In the rows, 128 means zero.
Families of rows that turns and mirrors carry onto each other, the same ones carrying the whole set onto itself: the rest of each named row's family, in list order:
4 families of 8 rows:
bames: [113 125 124 134  98 143 150 124 125  97 157 149 144 148 153 104 103 121
 114 126 112 126 127  89 142 104 159 142 134 120 103 121 177 130 116 122
  88 133]
gev: [104 118 146 126 151 143 131 117 151 151 128 138 136 125 102 140 111 128
 114 112 147 111 148 102 146 119 169 108 103 105 118 121 165 134 153 106
  76 128]
Tur: [100 156 106 117 117 119 149 142 134 134 128 158 125  95 154 135 168 123
 122 161 120 147  92 130 118 118 145 159 154 162  84  91 106 123 140  98
  97 140]
monev: [114  98 145 124 121 134 117 129 117 139 144 138 137 153 124 134  91 111
 117 101 142  90 160 116 159 123 146 108 129  92 104 108 134 135  95 125
  91 102]
robop: [126 113 135 147 128 146 145 154 143 136 148 127 133 134 153 166 132  93
  88 142  92 117 153  76 148 108 162 120 133 104 112 124 167 111 108 116
  86 136]
dovag: [106 109 139 139 149 146 136 118 161 147 133 138 130 128 102 138  95 133
 110 108 153 117 144 107 145 126 164 108 120 102 129 120 154 154 148 107
  81 119]
Git: [100 146  93 112 165 125 135 145 116 149 117 144 129  84 146 191 114 122
 115 144 147 134 117 145 146 136 146 118 145 101 116  95  73 151 151 117
 104 124]
gire: [105 166 113 121 115 115 152 134 135 144 112 160 129 103 144 148 162 132
 117 161 111 155  92 124 129 120 130 145 140 157  68  90 106 121 138 100
 108 142]
parab: [ 82 156 111 138 102 125 158 157 111 152 125 147 144 106 167 172 140 128
 103 172  96 126 108 120 154 124 103 128 149 142  80 100  84 116 114  99
 116 131]
lun: [101 117 117 110 103 123 136 139 106 124 105 165 145 114 133 159 104 140
 141 143 160 133 122 147 130 145 103 141 141 107  80  90  72 141 136 100
 102 148]
dudot: [ 96 155 111 111 115 121 152 122 130 140 113 157 128 104 150 140 170 134
 107 153 110 138  76 113 119 127 138 147 150 159  79  92 106 135 133 107
 105 132]
momiz: [ 93 147 107 144  96 124 154 166 113 148 118 137 153 114 179 168 137 125
  94 179 120 119 113 121 146 134 116 134 146 120  76 102  82 117 100  96
 111 124]
kefi: [113 128 129 135  93 140 151 128 134 100 165 146 149 145 148 101 114 111
 112 133 117 141 131  96 151 120 158 147 135 137 114 106 178 136 122 115
  87 113]
fabig: [114 103 153 115 104 140 113 142 120 149 133 134 133 148 120 135 106 108
 111  93 135  91 171 115 156 133 142 118 129  99 114  92 127 143 107 137
  93 101]
gara: [103 121 130 131 144 156 139 134 161 148 120 128 131 121  98 124 105 137
 118 100 149 102 150 105 154 131 167 111 107 104 120 111 148 144 134 116
  82 111]
vuz: [100 146 110 122 176 112 127 155 128 152 108 129 126  89 145 189 120 121
 109 155 156 123 111 135 124 123 140 116 146 104  96 100  83 137 146 107
 106 131]
dori: [108 112 122 108 113 134 137 145 104 136 113 167 133 110 122 163 114 139
 137 136 167 119 120 153 137 142  97 139 152 126  87  89  71 131 146 100
  95 141]
Dase: [117 115 134 160 115 151 149 138 147 136 155 135 128 138 155 158 146  94
  89 140  98 119 148  77 152 104 155 135 132 109 129 132 156 120 103 113
  82 123]
rokan: [123  93 161 122 108 136 120 142 114 141 141 132 151 158 135 146  88 111
 112 105 131  98 159 107 160 140 138 108 135  99  98  87 140 138 110 114
  88 105]
vis: [109 136 125 109 110 135 136 151  98 129 110 162 135 100 127 174 108 135
 148 140 151 136 123 159 135 132 106 127 135 118  87  86  71 137 150 102
 103 138]
kivi: [ 92 152 107 142  96 135 171 152 112 146 116 153 143 116 161 169 148 138
  84 181 111 116 105 124 152 136 109 126 144 144  89 113  93 123 108 112
 118 126]
deze: [121  92 161 121 116 142 113 132 113 137 143 136 133 145 119 148  89 107
 102 101 142 105 159 114 155 131 130 117 148  98 116 100 138 143 106 123
  88 104]
zigi: [104 109 125 125 137 142 129 121 160 149 129 141 133 133 101 132  96 123
 112 102 145 105 145 112 141 118 174 109 110  90 112 120 155 142 140 113
  84 114]
Pazep: [ 90 145  97 142 100 129 170 167 116 147 129 141 143 112 171 164 148 127
 100 182 110 124 120 128 159 134 113 143 155 137  90 109  83 120 107 101
 104 138]
gito: [106 149 106 114 168 118 141 154 123 154 105 130 124  93 139 196 119 122
 128 141 139 136 115 137 144 126 127 118 141 109  95  86  73 145 149 105
  97 130]
dupu: [107 122 139 131 101 133 151 124 126 102 161 155 157 147 153 105 108 124
 134 129 112 137 140  92 150 124 159 140 127 134 110 111 174 138 128 111
  86 139]
Vuno: [ 85 154 104 112 121 105 146 126 139 133 115 162 134 103 142 137 167 125
 122 164 132 142  95 116 112 117 132 156 135 152  77  98 108 122 147 104
 100 139]
diso: [122 112 122 155 120 137 151 139 147 129 153 141 130 153 161 152 129  98
  89 137  98 107 145  80 143  93 160 126 132 105 115 131 161 128 108 126
  92 135]
fusi: [124 114 108 108 116 141 138 138 106 120 109 172 132  98 127 172 115 133
 144 133 162 136 122 152 141 147 113 132 141 114  92  88  72 132 131 109
 104 136]
geriz: [126 114 126 159 119 157 146 152 146 135 156 146 128 139 158 153 131 106
  87 124  90 119 139  70 151 105 154 138 139 101 121 128 151 121 117 125
  94 150]
Sugu: [102 148 107 120 170 119 136 152 124 169 112 129 124  97 142 183 118 133
 104 144 155 120 111 150 141 134 139 122 152 109 103  93  76 149 152 102
  95 130]
sired: [122 135 131 138 113 139 147 140 126 100 164 154 145 153 155 101 108 121
 108 127 117 140 128  90 157 116 152 150 137 134 114 111 173 134 127 135
  99 141]

Same family as rokan: gev, robop, lun, momiz, vuz, dupu, Vuno
Same family as parab: bames, monev, gire, vis, zigi, gito, diso
Same family as gara: Git, dudot, fabig, kivi, fusi, geriz, sired

Families of rows that turns and mirrors carry onto each other, the same ones carrying the whole set onto itself: the rest of each named row's family, in list order:
4 families of 8 rows:
gakip: [150 128 138 168 154 133 151 119 152 142]
pege: [159 126 128 162 149 131 155 131 148 154]
kuve: [180 132 158 142 125 125 149 144 134 122]
Daz: [171 115 138 178 145 141 152 134 133 149]
nopo: [153 121 157 133 177  96 109 129 106 129]
dirum: [173 133 123 195 123 118 103 136  94 114]
devit: [143 111 134 142 177  90 108 119 102 130]
Nosud: [159 135 113 198 126 126 113 126  93 104]
luti: [183 143 153 141 126 126 149 150 116 109]
pizen: [157 158 125 182 132  93 138 135 106  93]
koz: [173 165 134 172 123  95 128 135 119 100]
leze: [145 153 104 141 148 146 107 159  94 134]
riv: [183 123 162 156 129 131 146 129 128 115]
zup: [156 143 143 147 172 115 104 130 140 160]
baluv: [168 130 121 189 141 121  94 138  81 121]
filez: [163 135 102 143 134 144 103 153  84 127]
Lotu: [167 168 139 171 120 114 132 134 123  94]
Bor: [136 145 137 152 172 108 107 130 142 154]
bomi: [146 143 151 139 173 122 105 126 140 146]
zaga: [118 138 101 134 160 125 123 134  97 111]
nomup: [142 114 140 129 172  97 102 129  98 125]
vul: [162 155 135 178 121  97 141 134 124  99]
Lup: [135 106 137 142 178 110 109 116 102 126]
poti: [124 119  97 138 151 119 132 141  89 116]
zuna: [188 123 154 148 126 118 152 136 123 116]
teno: [147 157 141 166 170 111 118 131 146 151]
lazan: [157 139 112 147 135 147  95 146  81 114]
Gese: [167 138 106 197 129 118 108 132  95 120]
rike: [129 132  98 126 157 111 130 140  96 115]
Leno: [158 110 139 167 151 133 143 129 144 155]
raf: [126 114 108 138 167 117 145 137  95 122]
rafez: [153 150 101 150 129 143 102 157  93 124]

Same family as Gese: pege, devit, koz, zup, filez, zuna, rike
Same family as poti: kuve, dirum, Bor, nomup, vul, Leno, rafez
Same family as pizen: Daz, nopo, luti, leze, baluv, teno, raf

